[[128 128 128 129]
 [135 115 151 121]
 [131 121 136 125]]	128

[[148 126 153 116]
 [142 119 157 132]
 [143 118 156 132]]	126

[[121 154 121 119]
 [126  99 115 149]
 [115 153 130 118]]	154

[[113 102 128 145]
 [132 119 120 127]
 [117 106 131 149]]	102

[[126 127 123 128]
 [149 148 118 149]
 [115 116 140 114]]	127

[[117 124 142 141]
 [104 128 151 149]
 [131 123 126 117]]	124

[[128 127 119 151]
 [145 134 135 115]
 [127 133 123 136]]	127
---
[127 125  99 126 127 126]: 99
[ 98 123 102 137 107 126]: 102
[121 154 148 123 132 131]: 148
[127 131 100 128 117 104]: 100
[154 153 124 128 131 128]: 124
[112 109 103 139 140 136]: 103
[113 147 107 101 119 128]: 107
[129 130 127 108 153 140]: 127
---
[[134 150 122 120 120 130 128 126 126 139]
 [134 150 136 137 130 121 116 121 124 132]
 [130 125 124 130 124 130 127 129 131 132]
 [124 124 131 128 132 127 130 128 126 122]
 [129 117 124 130 124 130 128 130 133 131]
 [130 122 129 136 128 126 123 128 131 129]
 [134 150 128 128 124 126 123 124 125 136]
 [125 137 118 107 122 135 142 131 124 131]] yields 122

[[114 140 111 140 123 129 123 140 148 133 139 129 125 142 124 148]
 [116 140 112 139 123 129 123 139 148 134 138 126 122 141 125 149]
 [118 140 112 139 123 130 123 139 149 136 136 123 119 142 125 150]
 [115 145 110 139 121 128 123 142 150 137 141 127 124 140 121 148]
 [116 134 112 139 124 130 122 136 145 127 138 130 123 142 130 151]
 [108 137 109 143 124 129 125 138 151 134 140 131 127 145 121 145]
 [116 140 112 139 123 129 122 140 148 134 139 127 122 141 125 149]
 [116 141 111 139 123 129 122 140 148 133 139 127 122 141 125 149]] yields 111

[[128 132 130 130 130 133 128 126 122 124 129]
 [128 128 145 125 127 127 130 132 125 130 130]
 [132 133 140 130 128 133 133 126 136 129 130]
 [124 127 104 123 130 128 126 127 134 131 128]
 [131 137 125 139 128 137 131 124 130 129 128]] yields 130

[[127 123 143 124 130 126 109 114 126 135 125 126]
 [127 127 143 124 130 126 123 114 126 135 126 126]
 [127 123 143 124 130 126 109 114 126 135 126 126]
 [127 123 143 124 130 126 109 116 126 135 126 126]
 [127 135 143 125 130 126 103 114 126 132 126 126]
 [127 114 143 124 130 126 109 116 126 135 135 118]
 [127 123 140 124 130 126 109 114 126 135 120 126]
 [127 119 143 124 130 126 109 119 126 135 126 126]
 [127 123 143 124 130 126 109 114 125 135 126 126]
 [127 123 144 124 130 126 109 115 126 135 126 126]
 [124 118 143 124 130 126 109 114 126 130 126 126]] yields 143

[[145 133 134 114 107 117 136 139]
 [150 132 140 118 113 104 134 131]
 [116 136 139 144 133 134 113 107]
 [132 150 133 140 119 113 105 134]
 [114 106 120 135 142 142 135 131]
 [127 114 104 126 133 145 139 137]
 [149 134 140 121 114 103 132 132]
 [137 136 148 132 137 115 109 112]] yields 134
---
[109 139 103 108 107 116 138] → 107

[[129 135 126 130]
 [107 116 136 137]] → 135

[122 135 129 124  98 146] → 124

[115 135 142 107 141] → 142

[[111 122 113 140 133]
 [107 116 110 141 136]
 [121 136 119 129 121]] → 113

[127 110 129 157 100 137] → 157
---
116  111  150  131  104
127  130  130  126  126
⇒ 130

154  134  127  130  127
126  131  149  153  126
134  128  125  116  136
⇒ 131

136  118  132  124
147  106  124  118
⇒ 106

117  125  132  138
 99  113  133  135
140  128  128  124
⇒ 113

136  137  150  132  110  150
136  135  150  133  107  151
⇒ 135

114  142  125  141  141
150  116  119  111  108
⇒ 116

114  135  131  142  134
103  142  134  152  138
⇒ 142

127  128  139  124  118  157
121  138  135  116  109  103
131  131  111  130  133  107
⇒ 138
---
[[105 147 124 142]
 [121 145 132 103]
 [131 107 121 148]] ⇒ 142

[[101 128 135 142 147 151]
 [152 134 123 111 127 101]
 [152 134 102 108 105 114]] ⇒ 151

[[126 151 137 139]
 [129 128 132 133]
 [124 145 132 134]] ⇒ 139

[[133 136 117 109]
 [134 129 115 113]
 [122  99 100 125]] ⇒ 109

[[151 108 119 114 143]
 [147 130 143 119 129]
 [121 142 137 141 146]] ⇒ 143

[[126 130 124 129 130]
 [128 128 127 127 125]
 [153 151 111 108 102]] ⇒ 130
---
[[138 118 134 125 128 129 139]
 [125 119 144 116 137 109 151]
 [131 117 130 129 133 123 139]] ⇒ 128

[[130 116 149 119 121]
 [103 103 155 134 143]
 [108 110 146 133 139]] ⇒ 149

[[141 137 106 133 146]
 [124 141 107 134 137]
 [118 125 145 123 115]] ⇒ 106

[[112 138 129 149 143 108 113]
 [135 123 112 150 142 128 131]
 [124 101 136 129 119 123 138]] ⇒ 143

[[130 117 153 115]
 [117 150 115 150]
 [136 109 153 107]] ⇒ 117

[[141 104 115 134 140]
 [106 130 108 111 124]
 [149 127 158 125 133]] ⇒ 115

[[134 130 114 131 138 108]
 [136 148 136 113 136 112]
 [131 103 128 142 134 126]] ⇒ 131
---
130  133  146  112  119  125  138
136  128  114  149  132  136  123
116  144  114  121  157  139  140
Out: 114

118  129  124  123  135  121
104  126  118  139  152  117
119  124  133  138  130  137
Out: 133

125  113  154  134  141
124  128  134  141  150
118  130  130  139  142
Out: 130

132  137  150  120  122  128
120  121  118  128  139  147
113  132  128  114  132  142
Out: 128

158  158  103  105  103  112
150  151  106  106  109  117
147  148  112  106  106  116
Out: 112

105  153  126  151  154
111  145  120  135  141
109  141  114  130  132
Out: 114

129  126  129  129  123  134  120
138  115  123  130  120  141  120
148  113  112  104  116  144  101
Out: 112

133  147  103  106
116  129  120  133
128  128  131  134
Out: 131
